(in the rows, 128 means zero)
Each path below is one point turned by a fixed rotation once a step. After each direction that follows a path, write how fast that rotation turns it, in degrees each step (0 if it stays still).
Each turn is a multiple of 5 degrees from 10 to 175, or 0.
Each row of a path follows its step; steps can be skipped.

step 4: [115 122 135 127 124 111 128 131 128 122 129 129 140 130 131 128 122 124
 115 127 133 128 119 133 141 128 124 138 136 117 136 133 131 126 127 122
 124 116 129 125 119 108 123 115 123 108 130 149 132 111 126 119 131 116
 118 136 127 125 133 135 110 126 121 126 134 123]
step 6: [148 120 123 117 123 129 131 129 140 130 134 114 123 115 135 115 134 125
 121 127 122 120 130 117 136 127 130 124 130 117 126 140 143 118 130 138
 128 128 130 129 130 143 138 124 131 122 133 127 120 133 144 141 120 130
 128 138 145 121 109 128 141 128 124 121 127 123]
step 13: [131 135 126 124 123 128 127 134 127 130 125 129 122 138 136 135 128 128
 140 108 139 130 129 133 128 123 119 139 109 140 124 129 134 141 137 125
 139 132 116 119 134 132 120 142 123 119 127 124 137 131 112 117 128 129
 120 107 120 131 127 144 123 114 130 120 121 128]
step 15: [128 127 127 120 136 137 135 132 115 112 127 125 113 117 118 135 122 109
 137 139 124 135 128 138 132 143 139 131 141 140 133 126 114 126 127 131
 125 126 136 118 127 129 125 135 119 144 127 128 127 123 132 139 141 129
 129 138 119 116 126 121 134 115 128 125 115 139]
step 16: [129 122 118 125 138 138 134 119 127 127 142 136 113 121 126 141 118 119
 126 128 123 130 131 141 137 119 137 139 124 146 122 122 112 124 128 122
 136 119 128 118 134 148 132 124 126 141 120 143 132 128 137 132 119 126
 143 138 118 121 134 123 124 124 121 129 132 133]
step 19: [133 136 143 120 122 129 131 135 121 129 131 139 115 128 123 131 125 126
 129 144 147 131 134 125 130 125 116 128 139 136 124 132 131 118 116 128
 133 132 131 124 130 120 125 129 121 144 125 128 113 128 127 138 148 130
 121 125 129 129 104 122 107 122 139 128 131 135]
step 36: [118 113 141 136 112 120 127 127 134 136 119 127 134 117 132 128 116 133
 131 132 137 135 124 144 139 134 108 124 135 115 144 126 128 141 122 122
 134 126 134 142 123 108 122 122 124 132 126 142 134 126 139 124 131 115
 126 124 129 126 137 121 125 133 127 126 127 124]
step 37: [133 110 132 123 126 144 120 135 134 123 116 126 132 125 129 132 118 131
 124 123 134 126 129 127 144 144 124 120 128 114 136 121 146 137 112 129
 129 121 137 145 127 133 129 120 125 140 126 135 125 127 130 136 139 125
 133 136 146 128 134 126 132 136 121 128 135 110]
step 45: [133 124 123 126 130 114 124 134 129 122 117 107 126 130 146 128 127 117
 124 112 130 120 117 133 130 121 119 135 113 135 128 129 130 121 135 133
 135 142 128 118 126 132 127 122 132 110 136 127 121 127 127 122 132 117
 114 117 129 130 120 145 109 122 131 123 128 132]
Speeds:
[125 128 128 125 125 130 130 128 129 128 126 130 132 126 128 129 129 127
 132 130 129 128 128 132 128 126 124 131 126 129 126 126 126 132 128 129
 128 125 130 130 128 129 127 126 129 133 128 130 128 127 127 131 132 130
 130 130 125 129 125 127 129 126 127 128 128 126]
20
[126 129 125 129 128 129 124 132 126 131 129 129 128 128 130 130 126 127
 126 130 126 128 130 130 126 130 125 127 126 131 129 124 130 131 126 129
 127 129 129 129 127 129 127 129 132 127 126 126 126 129 130 126 131 127
 126 129 132 128 127 125 124 130 128 129 132 131]
40
[128 128 132 127 127 128 129 128 128 125 129 122 128 129 126 131 130 124
 128 128 131 129 131 127 126 129 125 127 130 127 126 125 129 128 130 129
 134 131 127 131 128 126 129 129 131 128 130 129 128 130 129 129 131 129
 128 128 130 123 130 129 126 130 129 127 127 125]
80
[127 125 127 124 129 125 126 125 127 127 128 129 129 127 127 131 127 126
 122 128 127 131 131 126 129 131 129 132 131 129 128 125 127 126 124 128
 126 127 128 130 127 130 127 131 129 127 132 127 130 130 129 128 129 127
 129 128 124 132 128 129 129 128 125 127 130 125]
65
[131 128 125 124 126 128 127 130 128 129 128 128 127 127 127 126 125 124
 126 127 128 130 129 127 128 128 127 125 130 132 126 127 126 128 129 133
 133 126 129 123 128 127 125 127 126 128 130 129 128 126 127 126 125 132
 129 127 129 129 129 128 126 124 127 128 127 128]
10
[126 128 129 130 128 126 127 126 123 130 129 126 125 128 125 125 126 127
 129 129 130 127 130 128 125 131 123 131 128 129 132 130 127 126 129 127
 131 123 131 126 129 128 131 127 127 128 127 129 128 127 126 126 129 126
 130 131 128 129 126 129 130 131 127 130 127 129]
90
[128 128 126 128 130 130 127 125 131 128 133 124 129 128 129 128 127 126
 128 128 128 125 129 129 125 128 132 129 127 125 125 129 124 128 127 126
 127 126 129 132 129 123 128 129 128 131 128 127 127 127 128 127 128 132
 132 126 128 130 127 128 127 127 130 127 130 134]
45
[128 127 130 132 128 124 130 126 133 128 126 130 129 131 127 127 127 129
 124 127 123 129 128 129 127 130 129 128 129 127 129 125 129 129 126 127
 129 124 131 125 130 129 128 127 130 131 127 132 125 127 126 131 129 127
 128 127 129 125 132 130 126 128 127 126 128 130]
55
